In the rows, zero is written as 128.
Each path below is one point turned by a fixed rotation once a step. After each direction that follows a path, write how fast that rotation turns it, in deg/step (0 if it stays still).
Each turn is a multiple of 5 degrees from 10 to 175, or 0.
Each row of a path follows its step; steps can be skipped.
path 1
step 0: [126 133 122 130 132 129 125 131 123 133 130 125 130 134 127 130 131 128
 137 127 129 118 124 120 118 121 127 122 141 120 145 134 118 119 118 124
 125 120 122 137 136 136 115 128 119 126 137 141 133]
step 1: [123 129 133 119 126 139 133 130 137 138 135 127 122 112 125 123 130 146
 129 135 121 134 137 135 132 121 122 134 135 136 130 142 122 127 122 135
 137 125 119 130 122 136 122 121 122 129 125 124 127]
step 2: [123 119 112 124 127 138 123 127 124 116 130 132 133 126 136 125 129 115
 128 139 132 126 120 125 115 134 120 127 136 125 140 131 122 132 125 122
 138 126 125 120 117 130 116 120 131 129 124 118 129]
step 3: [127 119 119 118 140 134 137 125 134 135 133 123 122 135 134 127 148 127
 126 123 122 121 133 128 123 120 124 126 129 119 126 136 129 138 123 140
 133 128 131 139 125 124 131 127 131 138 118 140 134]
step 4: [119 127 122 119 123 123 117 130 126 135 124 124 128 121 137 121 129 134
 121 122 125 131 123 137 138 132 120 122 118 132 136 123 133 140 130 129
 127 138 133 120 123 128 110 118 118 141 125 125 129]
step 5: [130 122 119 129 128 138 125 126 142 122 112 139 129 127 126 126 126 120
 131 124 115 126 121 127 129 135 125 117 117 117 120 130 121 122 136 129
 135 132 125 119 131 124 133 127 135 132 115 138 137]
step 6: [124 121 117 132 118 123 138 127 126 139 121 139 133 132 138 124 131 124
 121 127 123 136 122 129 136 136 136 133 121 134 120 126 130 139 121 134
 131 138 134 142 131 117 133 136 122 133 137 129 122]
step 7: [122 132 129 127 113 126 122 128 129 128 123 129 133 141 117 122 122 127
 123 121 132 134 118 121 134 127 120 116 126 131 130 123 135 119 133 132
 122 123 129 126 136 118 116 130 128 123 125 150 123]
step 8: [135 125 137 129 122 133 128 139 137 136 123 133 132 116 119 120 123 122
 136 124 124 139 126 115 135 131 132 130 123 131 111 128 128 124 123 131
 127 114 125 139 124 133 136 126 115 127 130 126 134]
step 9: [130 117 129 137 122 129 130 124 122 119 127 135 141 127 113 141 119 120
 128 128 128 135 129 128 124 128 119 129 138 129 139 124 130 121 121 132
 133 127 134 138 129 118 119 130 123 126 137 119 116]
step 10: [129 136 131 122 125 134 134 132 140 117 137 112 125 135 117 121 127 131
 118 119 132 133 130 118 120 131 114 133 133 126 124 136 130 132 128 135
 123 117 134 142 125 127 136 127 133 118 127 127 130]
step 11: [139 119 131 136 128 122 128 142 131 125 127 113 130 123 125 131 136 126
 128 137 122 128 131 125 129 131 129 129 127 119 136 122 134 131 128 115
 117 123 136 135 117 136 112 118 119 131 132 119 125]
[124 129 131 126 126 127 128 129 129 126 128 128 124 124 128 125 128 130
 128 126 127 129 129 130 129 128 129 131 126 127 132 127 130 128 129 125
 125 126 127 129 127 127 126 128 128 127 127 132 129]	110
[126 128 127 131 125 127 126 129 128 126 129 127 128 128 131 130 128 127
 128 127 129 128 129 131 131 128 130 125 127 126 126 130 126 128 124 129
 125 129 131 125 126 128 130 131 127 129 124 129 128]	40
path 2
step 0: [130 134 119 141 128 128 135 133 120 130 140 143 115 127 123 130 124 136
 132 135 127 129 127 128 123 126 127 139 141 130 121 134 126 125 126 128
 128 117 127 131 130 127 139 136 122 133 125 126 124]
step 1: [132 125 121 128 128 125 122 128 122 135 133 129 128 124 131 127 135 122
 132 124 140 122 131 120 134 122 129 130 145 126 128 128 131 133 139 123
 129 120 118 132 125 115 131 116 119 135 127 124 121]
step 2: [130 127 125 133 129 130 125 134 125 140 118 128 138 125 115 139 131 116
 139 131 134 127 131 133 142 132 119 137 128 123 131 122 131 122 127 127
 138 133 134 124 129 121 126 125 121 125 122 130 124]
step 3: [116 130 137 119 129 125 117 130 123 133 126 132 129 132 115 130 124 119
 132 128 123 116 124 134 116 122 126 139 132 130 124 132 132 123 128 120
 121 136 133 119 124 126 124 122 131 118 128 129 128]
step 4: [114 119 138 127 129 120 132 117 134 127 134 121 133 135 119 123 136 132
 132 122 130 120 117 124 132 130 138 128 132 124 119 129 131 125 113 129
 123 123 133 125 138 128 124 121 128 127 127 126 132]
step 5: [122 119 131 139 121 121 128 132 128 122 139 125 120 134 126 126 137 131
 128 140 134 134 119 128 131 144 129 134 128 134 133 144 119 128 124 132
 132 129 136 127 128 133 129 127 131 128 131 132 122]
step 6: [123 133 128 128 127 117 115 136 117 122 131 114 115 117 134 118 130 128
 132 129 138 134 125 124 125 129 134 132 116 130 129 131 124 131 134 124
 125 123 119 130 132 124 131 129 119 123 131 127 120]
step 7: [128 122 119 131 126 126 121 129 130 132 124 127 131 127 121 128 119 132
 138 118 135 132 129 123 130 140 122 123 117 127 133 114 127 119 128 136
 122 125 113 126 126 130 130 128 116 126 127 139 124]
step 8: [135 126 123 126 122 129 123 122 131 130 129 136 124 120 123 135 119 119
 132 128 116 118 132 129 115 141 119 135 121 125 130 133 118 118 132 123
 120 121 131 130 130 127 138 124 127 129 126 131 137]
step 9: [131 124 130 123 125 135 136 119 133 128 142 138 118 123 122 116 134 119
 133 112 130 119 125 131 128 119 130 127 126 127 122 125 126 125 135 125
 125 126 131 130 140 123 134 128 132 133 119 131 125]
step 10: [124 117 135 133 133 139 143 135 130 126 131 128 127 132 109 124 135 125
 128 132 131 127 137 124 135 132 116 128 135 135 126 129 121 132 130 123
 128 121 128 132 127 129 127 135 126 139 122 121 119]
step 11: [130 132 129 123 142 123 126 133 136 132 136 120 126 127 120 133 134 116
 125 138 138 127 129 119 119 121 124 130 129 132 145 133 129 132 136 118
 128 128 130 124 128 123 121 128 121 125 133 120 124]
[128 128 130 130 127 128 127 127 130 130 130 125 130 128 128 127 128 130
 133 132 128 125 132 126 129 125 129 128 129 130 129 129 131 126 128 127
 128 132 130 129 128 129 129 127 129 126 126 125 126]	40
[130 128 131 125 128 128 126 125 127 124 130 129 127 128 130 127 126 126
 126 129 130 125 127 128 127 128 131 126 128 125 129 128 131 128 130 126
 128 127 127 129 128 124 127 128 125 125 130 124 127]	140
